(in the rows, 128 means zero)
Each named move below is a turn or a mirror, shown by a few rows before and after it. Which moves, in which order, take the first row of each later pair to the second? The first pair is answered.
move Q:
[142 119 118 131 140 103 126 124 114 116 145 122 125 164 107 133 134 146
 128 138 104 127 117 177 117 114 103 136 124 115 123 103] |-> [120 117 144 107 142 171 129 119 125 121 117 151 127 115 141 136 135 136
 163 131 124 130 126 124 143 121  88 133 136 138 145 144]
[124 181 135 141 116  82 137 101 123 146 106  91 152 133 121 139 146  91
  87 116 100 142 157 150  90 169 130 124 110 160  89  83] |-> [101 180 149 123 120 141 141  97 133 151  75 123 151  88 148 144 145  76
 124 106 118 151 166 105 114 172 116 120 118 171 111 119]
[136 111  95 139 145 116 158 175 135 113  62 144 148 170 142  99 126 201
 116 132 116 141 107  89  62 159  75 116 148 114 102 137] |-> [131 109  92 141 146 127 162 175 136 112  60 143 149 167 147 101 126 198
 122 131 121 148 117  76  63 161  75 109 149 113 104 138]
[128  92 159 117 146 117 100  99 111 126 157 104 137 143 128  98 116 139
  98 133  97 118 137 145 110 142 119 120 136 145  94 125] |-> [116  93 167 105 150 153  95  96 115 133 136 119 139 120 148  99 111 128
 117 125 112 115 140 112 123 149 114 120 143 152 104 144]
move R:
[ 95 197 125 115 126 110 152 103 101 120  29 164 136 144 163 184 138 112
 165 158 160 174  97 120 124 100 188 163 137 126 119 154] |-> [117 111 126  85 177 108 142 168 179 107  71 182 101 126 134 109 148 188
 172 144 118 163 105  81 125  93  65  83 131 136 108 170]
[127 170 142 128  96 170 139 111  82 130 171 134 103 140 144 159 161 139
 103 136 135 147 153 127 124  74 189 119 137 144 162 139] |-> [135 119 146 114 124 173 136 149 120 120 192 146  87 128 126 124 167 184
 103 128 121 137 153 113 125  80 121  76 132 144 155 143]
[ 84 146 116 121 120 157 121 132 139 110 102 133 110 120 159 155 134 108
 139 140 133 150 126 107 125 117 125 155 139 131 145 136] |-> [ 92 128 110 115 131 160 126 149 154 110 109 136 103 116 151 140 134 128
 140 137 127 151 129  94 127 119 102 136 140 134 141 136]
move N:
[132 113 117 132 146 110 131 133 138 121 148 124 130 144 108 121 126 125
 112 134 120 117 118 132 111 119 117 116 119 115 117 116] |-> [123 109 135 128 133 140 124 109 127 135 153 113 135 122 118 108 118 118
 121 123 125 112 138 122 115 131 108 113 123 126 135 136]
[116  91 124 108 141 141 142 146 170 137 109 141 118 119 126 100 127 147
 148 128 129 142 130 109 123 127  75 116 133 131 137 138] |-> [116 136 131 129  94 129 132  81 109 157 117  99 141 131 124 133 115 102
 129 125 144 135 146 156 115 130 149 168 133 131 150 126]
[135 151 118 129 161 124 111 142 135 121 131 149 111 118 138 133 146 132
 129 137 127 137 116 125 127 132 125 126 120 130 123 138] |-> [130 151 132 126 145 145 102 118 118 131 139 138 116 104 146 130 138 116
 130 125 134 131 132 122 128 136 131 133 118 137 135 154]

Between the rows of a pair lie 2 to 3 moves.
[150 148  97 132 128 103 147 131  99 117 125 116 134 181 125 162 120 128
  96 136 141 138 111 148 125 118 154 150 110 112 106 109] |-> [147 107 119  98 152 164 146 160 138 120 105 147 114 124 143 128 122 151
 134 120 137 138 118  85 144 119  80 108 119 134 124 154] -> R Q
[106 167 132 135 118 170 145 108  93 122  80 154 144 116 164 172 125  76
 151 132 144 134 124 106 141 143 158 153 148 143 139 148] |-> [108 143 151 124 117 187 134 106  92 136  97 143 144  95 166 153 121  84
 151 119 143 123 145  99 138 140 131 138 146 148 156 159] -> N R N
[113 176 152 132  69 165 101  74  71 143 139 102 139 113 154 186 117  93
 136 111 146 114 154 154 112 145 184 187 120 136 119 149] |-> [131 123  90 114 160 100 139 211 178  91 134 160  92 152 125 148 150 186
 141 128 107 138  88 124 113 115  95 120 122 115  49 121] -> Q N
[115 198 127 103 166 115 143 142 140 114  93 160 104 153 146 186 108 119
  64 159 112 152  87 155 103 115 181 177 150 128  92  97] |-> [143 141 130 104 175  82 125 155 160 116 155 131  86 163 103 129 106 167
  38 148  74 128 108 170  82 113 114 136 133 120  92  86] -> N Q
[129  94 146 134 116 119  99  95 124 150 116 126 114 124 141  97 135 139
 112 146 138 117 167 128 154 128 126 113 135 152 134 199] |-> [133  80 130 134 135 104 112 122 149 137 117 142 108 136 134  87 144 158
 112 148 123 123 148 119 155 121 107  95 133 147 119 187] -> N N
[161 105 128 140 125  75 121 140 127 129 188 106 114 158  90  83 121 146
  93 131 108 114 154 160  99 125  83 108 106 111 124 108] |-> [125 165 162 126  95 176 125  90  91 143 106 137 145 100 157 149 109  75
 140 129 162 130 158 106 133 149 148 158 130 129 165 167] -> Q R
[178 129 163 139  88 115 138  80 102 190 149 101 140  94 126 166 114 116
 117 105 156 146 125 129 106 160 138 162 146 236  82 140] |-> [196  93 143 123 129  89 147 143 159 164 162 119 116 102 112 129 127 169
 119 100 136 153 104 113 105 152  77 113 141 231  58 129] -> R N N
[141 149 126 135 128 159 151 164 161 135 115 170 154  98 149 154 111 110
 105 146 141 128 118 108 132 112 146 168 154 114 117 123] |-> [140 129 134 127 137 175 146 173 176 137 121 174 145  91 145 133 106 117
 108 142 140 120 129 100 133 114 114 146 148 120 125 127] -> N R
[150 133 103 123 185 129 156 154 184 125 134 135 122 176  88 101 159 138
 160 104 100 129 141  96  87 114 127 108 119 118 136 132] |-> [135 139 118 107 177 165 158 144 181 131 110 146 134 149 112 111 162 124
 182  99 117 133 143  72  98 121 128 111 124 131 150 156] -> R N
[107  94 147 106 147 188 130 159 170 127 106 180 118  89 156  98 130 147
 168 122 131 126 126  62 146 138  74 109 141 146 136 162] |-> [126 170 108 163 109  75 128 120  95 118 137 122 142 176 116 144 125 113
  94 148 135 127 109 173 110 123 201 180 127 111 105  83] -> R Q
[125 150 118 143 172  89 122 140 154 124 111 130 123 143  95 119 153 126
 103 100 133 116 155 129 138 112 114 120 143 142 144 127] |-> [122 161 137 147 150 117 109 108 136 142 113 120 130 123 107 123 137 102
 109  89 144 108 173 120 138 121 127 132 145 150 159 143] -> N R
[130 140  98 135 158 108 136 147 138 116 110 132 117 151 123 155 132 131
 141 123 124 132 107 144 136 113 161 124 133  99 110 119] |-> [130 149 116 141 134 120 127 107 105 131 117 113 135 145 132 163 122 110
 140 121 136 128 123 152 132 120 183 144 133 111 127 124] -> N N
[109 107 176 127 124 165 146 101 155 137 100 150 102  90 134 119 140 103
 154 111 143 115 168  91 140 135 102 110 145 160 163 164] |-> [111 151 171 154  93 143 143  58 109 143 105 123 119 116 125 150 127  68
 134 118 153 113 165 136 125 134 162 152 144 149 160 146] -> N N N
[141 124 156 139  94 158  99  82 109 158 132 105 138  97 146  96 132 121
 132 116 139 130 144 123 134 166 126 116 114 116 145 140] |-> [141  97 148 127 125 155 108 128 144 143 127 132 118 102 139  81 134 148
 147 117 128 134 138  99 136 156  84  83 119 114 131 138] -> N N
[125 200  51 135 157  64 165 159 138  86  67 170 147 191 134 179 123  97
 104 167 106 141  61 163 152 114 188 169 130  94  75  76] |-> [120 119  84  83 199 144 170 204 210  91  58 220 124 123 154 130 127 139
 155 144  95 135  74  73 176 125  61  95 133 117  97 138] -> R Q
[132 106 146 181  96 169 119 116 102 122 122 112 163 120 141 130 123 109
 109 109 110  93 155 104 148 145  98 126 103 123 136 141] |-> [141 128 117 194 105 120 130 134 108 105 123 115 164 161 126 138 131 114
  86 122 105 102 128 136 137 136 133 135  97 107 106 108] -> Q N R
[100 171 116  96 148 164  83 139 139 123  64 169 126 115 149 192 154 147
 138 132 152 138 127 136 149 119 110 124 183 111 107 105] |-> [117 185 104 119 133 107  75 119 108 120 104 129 129 158 116 187 150 144
  95 139 137 124 135 191 127 121 141 137 174  98  98  66] -> N Q
[144 120  96 181  98  92 118 123  56 172 144  64  83 168 122 184 139 172
 147  82 150 122 143 170 132  95 107 171  91 125 142  51] |-> [132 105 130 165  91 159 103 105  49 189 142  70  88 125 146 176 129 166
 166  64 161 116 177 137 146 113  82 154  97 146 174  97] -> N N Q
[137 133  79 126 153  64 143 145 145  82 120 106 103 142  77 115 134 154
 126 113 102  98 115 183  75  98 112 106 122 121  71  93] |-> [137 117 111 127 115  86 121  89 113 107 154  64 116 125  67 102 119 141
 111  94 104  72 158 196  70 111 108 118 113 126 102 104] -> N Q N
[119 158 156 119  91 193 115  47  72 149 105 127 163 113 168 128 128  96
 139 126 154 148 128 141 129 132 154 181  99 168 141 159] |-> [110 138 160 105 116 216 120  72 108 142  92 154 148  89 178 118 127 112
 159 119 154 152 121  97 139 132 109 157 111 175 145 181] -> N N R
